Questions about the row below.
1) Which number is the entry just left of the smallest entry?
2) Which number is the entry just left of the largest entry?
3) Which number is the entry just left of -0.610?
4) Which number is the entry just right of the smallest entry?
5) Which number is the entry just right of 0.723?
6) Which number is the entry just right of 0.600?
7) Which number is the median entry?
0.348,-0.749,1.964,1.007,-0.610,0.474,1.811,0.723,-1.629,0.811,-1.465,0.600,-0.594,0.481,0.554
1) 0.723
2) -0.749
3) 1.007
4) 0.811
5) -1.629
6) -0.594
7) 0.481

X =
[[-61 -29  43 -67  25 -59  20  41]
 [ 40  31 -60  41 -20  48   1 -44]
 [-16 -13  -3 -14  18 -15   7  -1]
 [-30   1   1 -39  -7 -21   8  20]
 [-44  -3  13 -55  -6 -34   9  32]
 [-41   1  15 -52  -8 -30  16  30]
 [-16   5  -7 -22  -6  -8  10   6]
 [ -3  -3 -13   0  12  -1  10 -12]
 [-12   8  -7 -18  -7  -4  15   2]
 [-36 -34  18 -31  40 -41   7  13]
 [ -7  -3 -16  -7   7  -4   2  -6]]
What is the bottom-left entry? -7
The entry in the bottom-right corner is -6
What is the fifth entry from the end, reading row by row? -7
The fourth entry, reading row by row: -67
What is the entry just left of the smallest entry? 43
What is the first entry in reading order? -61
The 3rd smallest entry is -60
What is the top entry of the column that holds the largest entry? -59
What is the entry just left of the largest entry? -20
What is the smallest entry in the last row? -16
What is the second entry, reading row by row? -29
What is the third entry from the end, reading row by row? -4
The entry in the top-right corner -> 41
What is the entry just right of the smallest entry? 25
What is the largest entry in the last row? 7
What is the entry directly below the largest entry? -15
The entry just right of -31 -> 40
What is the entry just right of -59? 20
What is the 2nd-last entry, reading row by row? 2
The second entry on the main diagonal is 31
What is the third entry on the main diagonal? -3
The second entry on the diagonal from the top-right corner is 1
The first entry in the row that holds the largest entry is 40

a =
[[-1.6 -1.2 -1.2 -1.6 -1.2 -0.5  0.5  0.3 -2.6 -0.5  0.4 -0.4]
 [-2.0 -1.6 -1.6 -2.0 -1.6  0.1  0.8  0.6 -2.3  0.1  0.4  0.2]
 [ 1.6  1.6  2.0  1.8  1.8 -1.0 -1.2 -1.4  2.2 -1.1 -1.0 -0.9]
 [-0.8 -0.5 -0.5 -0.8 -0.4 -1.2  0.1  0.0 -2.5 -1.3  0.4 -1.2]
 [-0.9 -0.5 -0.6 -0.8 -0.5 -1.2  0.2  0.1 -2.6 -1.2  0.4 -1.2]
 [-0.8 -0.5 -0.5 -0.8 -0.4 -1.3  0.1  0.0 -2.5 -1.3  0.4 -1.2]
 [-2.4 -1.2 -1.7 -2.0 -1.4  0.9 -0.2  0.3 -1.0  1.2 -0.3  1.2]
 [-2.1 -1.4 -1.5 -1.9 -1.5  1.2  0.3  0.4 -0.3  1.4 -0.3  1.4]
 [ 1.6  1.6  2.0  1.7  1.8 -1.0 -1.1 -1.4  2.3 -1.0 -1.0 -0.9]
 [-2.1 -1.7 -1.7 -2.1 -1.7  0.7  0.9  0.7 -1.5  0.8  0.2  0.9]
 [-2.1 -1.6 -1.6 -2.0 -1.6  0.1  0.5  0.4 -2.4  0.2  0.3  0.3]
 [-1.1 -0.9 -0.8 -1.1 -0.8 -0.9  0.4  0.2 -2.6 -1.0  0.5 -0.9]]
Indices start at 1.
Report the entry in row 1 and column 1.
A: -1.6
Report the entry just right of the largest entry.
A: -1.0
Report the entry just left of 2.3.
A: -1.4
The entry in the bottom-left corner is -1.1
The bottom-right entry: -0.9
Report the top-right entry.
A: -0.4
The entry at row 1, column 3 is -1.2
The entry in row 3 and column 1 -> 1.6
Report the entry in row 1 and column 2.
A: -1.2
Report the entry at row 2, column 1.
A: -2.0
Report the entry in row 3 and column 2.
A: 1.6
Report the bottom entry of the column that holds the largest entry.
A: -2.6
The entry at row 2, column 3 is -1.6
The largest entry: 2.3
The entry just left of 0.6 is 0.8

B =
-7.98	-9.91	22.59	-3.86
-8.62	-11.00	20.25	-9.06
4.53	2.62	-21.44	-7.00
-8.29	-10.72	20.70	-8.53
4.96	3.34	-21.44	-7.13
3.03	4.87	-3.71	13.63
7.04	5.17	-21.29	-3.27
1.30	4.10	-4.94	13.37
0.07	4.49	-11.12	10.71
Rows and columns are numbered from 1.
Give the top-left entry.
Answer: -7.98
The entry directly above 0.07 -> 1.30
Give the entry in the top-right corner.
Answer: -3.86
Give the bottom-right entry.
Answer: 10.71
Give the bottom entry of the column that holds the largest entry.
Answer: -11.12
Give the entry directly below the largest entry.
Answer: 20.25
The entry at row 1, column 2: -9.91
Give the entry directly above 13.63.
Answer: -7.13
Give the bottom-left entry.
Answer: 0.07
Give the entry just left of -21.29.
Answer: 5.17
The entry at row 3, column 1 -> 4.53
Give the entry directly below -7.00.
Answer: -8.53
Give the entry in row 2 and column 1.
Answer: -8.62
Give the entry at row 3, column 3.
Answer: -21.44
Give the entry directly below -10.72.
Answer: 3.34
Give the entry in row 1 and column 3.
Answer: 22.59
Give the entry directly below 20.70.
Answer: -21.44

W = array([ -4,  23,  -5, -52,  59,   1,   7, -66,  11,  -5,  -9])
The entry at the centre: 1
What is the 3rd-last entry? 11
The first entry -> -4
What is the second entry from the left? 23
The fifth entry is 59
What is the 2nd smallest entry? -52
The third entry from the left -> -5
